In the data rows, the value 50 means zero.
Here are some points, one per row:
[53 45 32 57 54 60 54 53 58 61 46 54 60]
[74 39 50 48 64 19 48 37 75 40 61 43 42]
[44 65 46 28 54 55 52 67 52 44 54 52 43]
[54 19 35 66 58 59 42 46 45 57 31 61 42]
[53 50 59 59 49 34 40 32 53 37 51 66 32]
[69 56 49 70 55 56 26 34 67 68 37 69 52]
[41 67 60 29 11 41 44 79 47 35 59 57 25]
[47 57 47 43 75 40 60 27 47 46 62 32 61]
[53 48 45 36 34 58 45 65 35 45 46 63 22]
[25 48 50 38 57 38 56 79 50 35 44 65 50]
[60 37 27 69 57 61 46 50 65 71 39 57 60]
[45 64 49 35 74 40 56 40 47 40 62 31 56]
[66 27 34 60 45 62 44 44 39 52 37 69 32]
[38 41 41 44 66 51 53 63 56 50 41 60 54]
[67 30 43 65 51 31 23 34 58 43 35 71 28]
[27 54 46 31 63 52 57 76 48 42 48 52 57]
[58 70 63 52 32 54 26 43 51 48 56 56 45]
[57 34 41 51 35 59 49 49 27 51 39 68 28]
[59 37 37 49 43 60 47 57 40 46 41 70 27]
[31 26 41 58 46 65 65 67 20 55 36 47 56]
[25 47 45 40 68 62 73 62 38 58 55 31 72]
[53 37 46 42 31 57 45 49 26 52 42 66 23]
[53 72 78 29 42 35 65 35 57 40 82 21 66]
[27 67 67 33 27 46 37 66 30 38 54 54 37]
[56 35 26 81 55 57 41 59 66 77 35 58 67]
[52 39 44 44 50 53 56 40 28 43 45 48 39]
[51 51 43 37 33 57 47 72 40 42 46 65 23]
[52 71 67 43 20 48 32 55 51 44 61 53 41]
[51 44 50 56 53 26 40 49 63 40 42 70 47]
[47 60 79 32 38 41 45 40 45 46 69 32 56]
[57 71 68 44 26 51 29 47 53 47 61 49 48]
[34 37 36 58 68 62 69 61 51 65 47 39 75]
[50 74 80 30 39 39 55 35 55 40 80 25 66]
[43 35 44 49 45 57 70 55 20 47 40 47 48]
[48 52 51 62 68 73 47 40 59 69 36 58 64]
[58 52 40 71 65 68 57 45 64 72 35 55 63]
[53 71 74 40 26 33 52 43 55 33 75 31 53]
[30 27 44 50 47 65 65 62 16 56 38 44 51]
[62 66 52 54 68 63 41 27 60 56 44 52 59]
[43 35 35 57 66 57 53 62 60 62 37 57 60]
[42 30 32 70 66 63 59 56 59 73 40 48 73]
[61 72 71 47 41 41 44 32 56 39 71 28 62]
[49 48 45 73 67 74 51 52 62 76 32 55 66]
[60 69 69 37 29 47 40 48 57 48 67 40 50]
[65 52 47 73 64 65 43 24 57 64 35 62 50]
[62 21 33 68 42 61 44 47 36 55 33 68 39]
[60 65 49 64 64 64 39 26 49 55 40 53 52]
[31 50 55 54 49 42 48 53 35 37 44 70 36]
[41 60 48 31 52 56 56 47 46 53 58 48 46]
[40 68 50 22 48 52 52 75 52 41 55 52 40]
[51 59 57 32 58 25 47 59 63 27 67 34 48]
[62 35 26 73 57 60 42 53 66 74 35 58 59]
[55 43 32 58 55 55 45 63 64 58 38 64 52]
[62 71 72 46 38 37 49 33 58 38 73 28 60]
[49 48 58 48 54 24 47 50 62 33 51 65 44]
[62 69 72 42 36 32 63 35 60 37 76 26 60]
[55 55 48 43 77 35 44 25 55 42 61 36 54]
[59 41 49 46 47 40 33 36 48 37 54 46 32]
[27 54 50 30 67 55 88 55 29 55 62 21 67]
[59 72 74 40 41 27 62 40 67 34 80 27 66]
[56 38 28 70 55 60 48 53 64 70 40 56 63]
[58 54 52 69 48 52 33 30 52 52 42 76 37]
[65 68 56 51 44 50 30 45 57 49 57 48 45]
[60 38 47 50 49 42 32 29 46 40 52 49 33]
[77 27 46 57 48 23 47 28 68 41 57 44 27]
[56 65 67 38 34 10 73 64 73 22 77 32 53]
[48 71 65 39 15 45 38 63 50 40 62 55 35]
[52 44 44 83 64 73 45 51 58 77 29 55 61]
[25 46 45 41 68 62 73 62 38 58 54 31 72]
[50 46 43 81 66 72 48 58 64 82 30 54 69]
[54 18 33 72 59 60 41 50 48 61 28 60 45]
[57 70 70 28 34 42 53 51 63 48 73 34 56]
[54 32 43 53 47 51 53 32 30 46 41 56 40]
[26 28 45 52 44 65 66 67 14 57 38 45 52]
[55 73 73 31 44 32 68 39 58 38 81 18 65]
[41 35 44 48 46 58 73 56 18 48 41 44 49]
[49 46 46 85 63 67 43 61 65 84 30 55 74]
[31 64 53 23 68 52 77 58 34 47 62 24 58]
[38 61 46 39 42 40 51 82 58 34 47 68 43]
[32 38 48 51 50 42 53 66 39 36 38 73 36]
These points spread out most along one direction. How far along it is each point below, from 0 to 99? 50 is the average, and the first point above lies past it.
[77 27 46 57 48 23 47 28 68 41 57 44 27] ~ 47
[44 65 46 28 54 55 52 67 52 44 54 52 43] ~ 43
[62 71 72 46 38 37 49 33 58 38 73 28 60] ~ 26
[53 50 59 59 49 34 40 32 53 37 51 66 32] ~ 47
[59 37 37 49 43 60 47 57 40 46 41 70 27] ~ 60
[53 72 78 29 42 35 65 35 57 40 82 21 66] ~ 19
[55 73 73 31 44 32 68 39 58 38 81 18 65] ~ 19
[57 34 41 51 35 59 49 49 27 51 39 68 28] ~ 61
[51 44 50 56 53 26 40 49 63 40 42 70 47] ~ 52
[55 55 48 43 77 35 44 25 55 42 61 36 54] ~ 42
[38 41 41 44 66 51 53 63 56 50 41 60 54] ~ 58
[25 48 50 38 57 38 56 79 50 35 44 65 50] ~ 48
[47 57 47 43 75 40 60 27 47 46 62 32 61] ~ 42
[69 56 49 70 55 56 26 34 67 68 37 69 52] ~ 63
[41 35 44 48 46 58 73 56 18 48 41 44 49] ~ 55
[56 38 28 70 55 60 48 53 64 70 40 56 63] ~ 69
[57 71 68 44 26 51 29 47 53 47 61 49 48] ~ 36
[53 48 45 36 34 58 45 65 35 45 46 63 22] ~ 51
[59 72 74 40 41 27 62 40 67 34 80 27 66] ~ 21
[53 45 32 57 54 60 54 53 58 61 46 54 60] ~ 61
[58 70 63 52 32 54 26 43 51 48 56 56 45] ~ 42
[31 50 55 54 49 42 48 53 35 37 44 70 36] ~ 51
[66 27 34 60 45 62 44 44 39 52 37 69 32] ~ 67
[41 67 60 29 11 41 44 79 47 35 59 57 25] ~ 32
[56 35 26 81 55 57 41 59 66 77 35 58 67] ~ 75
[57 70 70 28 34 42 53 51 63 48 73 34 56] ~ 27
[52 39 44 44 50 53 56 40 28 43 45 48 39] ~ 52
[26 28 45 52 44 65 66 67 14 57 38 45 52] ~ 61
[60 65 49 64 64 64 39 26 49 55 40 53 52] ~ 57
[59 41 49 46 47 40 33 36 48 37 54 46 32] ~ 46
[34 37 36 58 68 62 69 61 51 65 47 39 75] ~ 62
[49 48 45 73 67 74 51 52 62 76 32 55 66] ~ 71
[25 46 45 41 68 62 73 62 38 58 54 31 72] ~ 51
[53 37 46 42 31 57 45 49 26 52 42 66 23] ~ 56
[62 69 72 42 36 32 63 35 60 37 76 26 60] ~ 23
[65 52 47 73 64 65 43 24 57 64 35 62 50] ~ 66
[56 65 67 38 34 10 73 64 73 22 77 32 53] ~ 19
[51 51 43 37 33 57 47 72 40 42 46 65 23] ~ 50
[58 54 52 69 48 52 33 30 52 52 42 76 37] ~ 59
[27 54 46 31 63 52 57 76 48 42 48 52 57] ~ 48
[25 47 45 40 68 62 73 62 38 58 55 31 72] ~ 51
[54 19 35 66 58 59 42 46 45 57 31 61 42] ~ 72
[47 60 79 32 38 41 45 40 45 46 69 32 56] ~ 29
[62 21 33 68 42 61 44 47 36 55 33 68 39] ~ 71
[60 37 27 69 57 61 46 50 65 71 39 57 60] ~ 70
[27 54 50 30 67 55 88 55 29 55 62 21 67] ~ 41
[62 35 26 73 57 60 42 53 66 74 35 58 59] ~ 73
[51 59 57 32 58 25 47 59 63 27 67 34 48] ~ 30
[30 27 44 50 47 65 65 62 16 56 38 44 51] ~ 61
[58 52 40 71 65 68 57 45 64 72 35 55 63] ~ 68
